Each named turn below is shown by a few rows before and after it. Which turns, in which order, take the first row of each later pair to the second? The first pair is answered.
Zemav (before => after):
[-33.7   6.8 -13.7   5.5  11.1 -18.7 -18.7 -26.3] => [-28.8 -17.2 -26.3  -6.9  -1.8 -25.7  11.1 -16.1]
[-20.7  30.9   4.2  40.0  -3.3  -7.5  24.6   4.7] => [-22.7  26.9   2.4  41.1  -3.2 -12.5  24.6   0.1]
[-25.6 -13.6 -17.9  15.3 -16.5  -2.7 -38.4 -15.2] => [-23.9 -32.9 -25.4   3.0 -26.4  -8.3 -14.2  -6.0]
[ 32.5 -22.1  19.4  41.0 -24.5 -16.4  -2.8  -3.4] => [ 37.0 -22.9  18.9  39.6 -25.8 -10.8   0.7   3.8]
vuris (before => after):
[ -5.4  -8.4 -13.3  14.2 -15.6  37.0   7.3  18.6] => [ 2.4 22.6  8.1  8.7 21.3 29.4 20.8 14.4]
[  4.6  19.8   1.8  -1.5  11.1  24.0 -34.3   1.4] => [  4.1   5.9  -4.5   6.6  -5.4  30.8 -36.7   7.7]
[ -6.5 -13.5  -6.2  15.5  -4.0 -27.1 -14.2 -18.4] => [  0.8 -12.2  -4.2  32.1 -15.2 -20.6  -0.3  -3.0]
[-19.1 -16.9 -14.3 -58.9   4.0  16.2 -39.4 -26.2] => [ -1.0 -32.6 -15.4  -2.1 -57.4  36.7  -0.2  26.7]
libi (before => after):
[-21.3  30.3  15.5  43.9 -10.6  24.6 -41.2   9.3] => [-19.6  -5.2   5.2  60.6 -37.2  -5.2 -15.6   9.4]
[ 39.8  50.4  54.0  -0.2  60.2 -12.2  10.6 -14.6] => [-84.8  15.1 -41.8 -25.9  -2.2  37.8  -1.1  17.2]
[-17.0  41.5  -1.6  43.3 -13.7 -55.8  31.6  -8.4] => [-25.2  79.3   9.1  24.2  18.4 -17.5   2.7  -5.7]
[ -0.9  42.3  18.0  54.0   2.0 -16.2 -17.5  -8.2] => [-39.1  37.3 -10.1  45.7 -12.6   2.3 -26.1  -0.7]
Naba (before => after):
[ -3.2  -0.6   0.8 -13.6   1.6  17.9 -35.7  -3.7] => [-18.5 -17.4 -18.2   2.0 -22.0   6.8 -17.9   2.2]
[-12.8  15.0   0.7   4.9   8.8  -2.9   8.7  -1.7] => [  7.8   1.4   7.5 -13.8  14.3  10.6  -5.4  -2.1]
[-34.2  -1.0 -40.2 -23.4   2.4  20.7 -26.6   0.4] => [-44.5  10.4 -38.1 -13.4   6.3  13.6 -23.4  -0.5]
[ -6.2  -6.3  -2.8 -21.7  -1.6  31.6 -34.9   1.7] => [-34.0 -12.9 -24.2   2.6 -28.3  13.2 -10.1   8.1]
Then:
Each pair is two turns apart.
[-13.4  14.7  20.1 -50.6  40.1   6.2 -10.6 -21.2] => [ 30.9 -39.4  25.0 -40.1   9.3 -19.8   9.7 -20.5]
Naba then libi
[-16.3  21.9   1.1 -18.8  48.1 -26.3 -23.6 -13.3] => [-47.3  12.6 -22.4  16.2   7.4 -21.8 -36.5  -6.2]
vuris then Naba
[  8.7  41.2  14.5  -0.9  36.2   1.2 -12.7 -24.2] => [ 10.0 -27.4 -15.5   7.7 -13.7 -22.8 -29.2 -37.6]
vuris then libi
[ 33.5 -25.6   2.1 -15.7  -9.3   9.2 -14.0   3.9] => [ 17.2 -23.5  -7.1 -16.7 -14.2  23.2 -25.3   4.6]
Zemav then libi
[ 19.3 -54.6 -13.1  -8.2 -40.3  35.3 -12.5  21.4] => [  8.4  54.0  31.6   8.9  37.2  32.3 -23.6   1.2]
Naba then Naba
[-22.6 -41.5 -34.9  -7.6  -5.9 -52.7   6.4 -32.6] => [ 15.4 -14.5  -5.5 -14.9   7.2 -20.8  74.2  22.6]
Zemav then vuris
[ 22.9 -25.4   1.7  39.4 -44.8 -29.8  -4.9  -8.2] => [-24.0  52.9   4.2  -1.1  13.2  35.3 -28.0   5.7]
vuris then libi
[ 25.3 -14.7   3.4 -50.4  24.2  11.0  35.3  20.3] => [ 14.9  28.2  22.9 -29.4  49.4  22.7 -25.4  -3.1]
Zemav then Zemav
[ 17.1  17.8  17.6  -2.1  23.8 -21.0  27.5  10.7] => [ -0.3   2.3  -1.7 -37.3  16.2  24.4   1.5  23.1]
Naba then libi
[-25.5  12.3 -17.3 -11.3  -7.7  10.3  35.9  19.8] => [ -3.4  20.1  -0.5 -26.6   3.0  40.3   4.2  17.4]
Zemav then Naba
[  0.2  -6.7 -13.9 -37.5 -11.8  44.5  -2.1  -3.6] => [ 29.4 -16.3  -0.5  -4.8 -30.9  21.8  35.4   9.6]
vuris then libi
[ 25.1  -9.2   3.6  19.0  -9.8 -21.6  31.6   1.3] => [  9.1  -0.8   3.5 -14.0  22.6 -22.5 -10.4 -31.2]
Naba then vuris
[ 18.2   0.1   4.8 -10.0  -4.0  22.5 -14.5  27.2] => [34.4 -9.4 11.7 -1.4 -7.5  6.6 -6.2 24.8]
libi then libi
[ 34.3 -18.3  22.9  14.1  17.4 -59.6  -0.3 -38.4] => [ 37.7 -40.2  12.4 -14.7  12.9 -52.0  20.4 -26.3]
Zemav then vuris
[ 31.4  17.0  -4.5  31.1   3.0 -34.9  24.6  -1.4] => [-21.2   3.0 -46.3  21.7 -24.1 -13.9  18.9  11.5]
libi then libi
[ 11.5 -40.3 -21.3 -41.8 -21.0  36.6  -7.7  14.4] => [-41.6  18.5 -26.4  20.4 -23.8  20.3  32.8  26.6]
Naba then Zemav
[-27.3  21.3  -7.3 -56.2  43.9  -1.5  18.6  -4.6] => [-23.7 -26.3 -30.1 -25.0 -10.9 -28.9  50.9   8.5]
libi then vuris
[  8.7  11.4   4.0  -7.3  50.8 -75.1 -12.8 -37.7] => [  1.4 -38.4 -30.2   0.8   2.6 -83.6   7.9 -24.4]
Naba then Naba
[-11.6  -5.6 -14.9 -14.8   2.6  -1.1 -29.6 -16.3] => [ -8.5  -2.9  -8.5   9.1   2.7 -29.1 -12.9 -22.2]
libi then Naba
[ 38.9  -2.5  30.1  15.1  19.9  -0.2 -25.3 -16.6] => [ -5.6 -22.2  -9.1  -2.2  -4.3  21.2 -51.1 -13.5]
vuris then libi
[  4.4 -33.9  -7.7 -25.3   8.9 -48.2  32.7 -14.9] => [ 22.9  18.2  29.8 -39.6  47.3  -3.5   0.4  -9.7]
vuris then libi
[ 14.2  19.3  -4.8 -13.4   6.1  43.0 -10.4  20.9] => [ -5.7 -10.2 -29.8  -8.4 -24.9  29.3   0.7  24.9]
vuris then Naba
[ -4.8  -7.1 -23.1  13.1 -23.9 -19.5  14.3   7.1] => [ 7.4 32.9  2.2  0.1 17.2 -9.7 23.6 13.0]
Zemav then vuris
